[171  82 183  92 119 113  82]  (101)
[159 126 135 185 110 164 165]  (81)
[142 139 109 171  82 182 121]  (129)
[171  83 129 186 110 165 159]  (14)
rest: [135 185 110] => [164 165]
rest: [139 109 171] => [ 82 182 121]
rest: [110 165] => [159]
rest: [159 126] => [135 185 110 164 165]
start: [171  82 182] => (129), 3

[126  96 152 131 146]  (57)
[131 152 110 118 112]  (75)
[ 96 126  83 130 137]  (160)
[184 136 161 116 175]  (100)
[102 155 170 146 152]  (45)
[139 128 140 124 151]  (54)
[131 145 118 129 126]  (48)
rest: [136 161] => [116 175]
start: [131 146] => (57), 3
start: [ 96 126  83 130] => (160), 0
start: [118 129] => (48), 2
start: [126  96] => (57), 0

[121 124 127 109 133  98 162  95 134 118]  (88)
[126 129 127 129 124 129 129 130 125 127]  (64)
[ 78 143 129 118  98 141 121 122 149 138]  (105)
[ 78 143 129 118  98 141 121 129 126 128]  (93)
[126 129 128 129 124 129 129 130 126 127]  (113)
[126 128 127 129 125 129 129 130 125 128]  (95)
which: [126 129 128 129 124 129 129 130 126 127] => (113)
rest: [124 127 109 133] => [ 98 162  95 134 118]

[126 133 148 129 137 127 122 121 124 135 126 129 108 119 116 125 125 125
 140 116 146 137 128 121 119 140 117 119 128 132 121 134 128 126 119 127
 136 128 113 128 118 121 133] = (30)
[140 117 119 128 131 121 134 121 124 135 125 136 131 136 132 130 123 139
 130 122 122 114 137 135 142 112 140 127 114 126 134 119 127 141 139 130
 131 135 141 136 117 121 119] = (127)
[128 138 116 135 108 137 134 131 125 115 137 125 131 136 132 130 123 139
 130 122 146 136 128 135 142 112 140 127 114 126 134 119 127 141 139 130
 131 135 141 136 133 139 119] = (42)
start: [130 131 135 141 136 133 139] => (42), 35
rest: [118 121] => [133]
rest: [131 125 115 137] => [125 131 136 132 130 123 139 130 122 146 136 128 135 142 112 140 127 114
 126 134 119 127 141 139 130 131 135 141 136 133 139 119]
start: [140 117 119 128 132 121 134 128 126 119 127 136] => (30), 25
rest: [121 124 135 126] => [129 108 119 116 125 125 125 140 116 146 137 128 121 119 140 117 119 128
 132 121 134 128 126 119 127 136 128 113 128 118 121 133]
rest: [146 137 128] => [121 119 140 117 119 128 132 121 134 128 126 119 127 136 128 113 128 118
 121 133]

[128 106 118 140 109 134 123 112 130 147] : (176)
[ 98 164 104 117 172 121 150 136 143 146] : (145)
[131 107 125 135 163 172 143 128 140 150] : (8)
[149 139 135 140 150 128 143 125 163 172] : (112)
[134 113 140 117 111  92 120 104 129 109] : (137)
[125 129 139 128 115 121 153  99 157 154] : (153)
[134 111 144 145 115 106 142 115 138 165] : (179)
[126 139 124 146 119 137 140 184 130 156] : (186)
[117 115 141 131 105 134 165 127 134 126] : (18)
start: [172 143 128] => (8), 5
rest: [126 139 124] => [146 119 137 140 184 130 156]
start: [135 140 150 128 143 125 163 172] => (112), 2
rest: [139 128 115 121] => [153  99 157 154]
start: [104 129] => (137), 7
start: [139 128 115 121 153  99 157 154] => (153), 2

[125 135 123 102 128 143 123 150 128 138 138 148 123 128 104 127 117 123
 119 142 131 127 116 130 110 107 123 124 115 136] : (20)
[117 131 133 122 126 143 122 150 128 131 129 117 144 121 149 132 130 121
 139 118 125 129 120 111 137 145 120 138 143 123] : (59)
[125 135 123 102 128 143 123 150 128 138 127 148 123 128 104 127 117 123
 119 142 131 127 116 130 115 107 123 124 115 136] : (91)
[121 138 123 102 128 143 123 150 128 138 138 148 123 128 104 127 117 123
 119 142 131 127 116 130 128 121 127 126 131 128] : (121)
[138 126 129 129 130 118 122 139 133 126 120 126  95 129 120 120 121 138
 122 142 130 121 137 139 109 104 134 128 123 130] : (114)
start: [121 138 122] => (114), 16
rest: [121 138 123] => [102 128 143 123 150 128 138 138 148 123 128 104 127 117 123 119 142 131
 127 116 130 128 121 127 126 131 128]

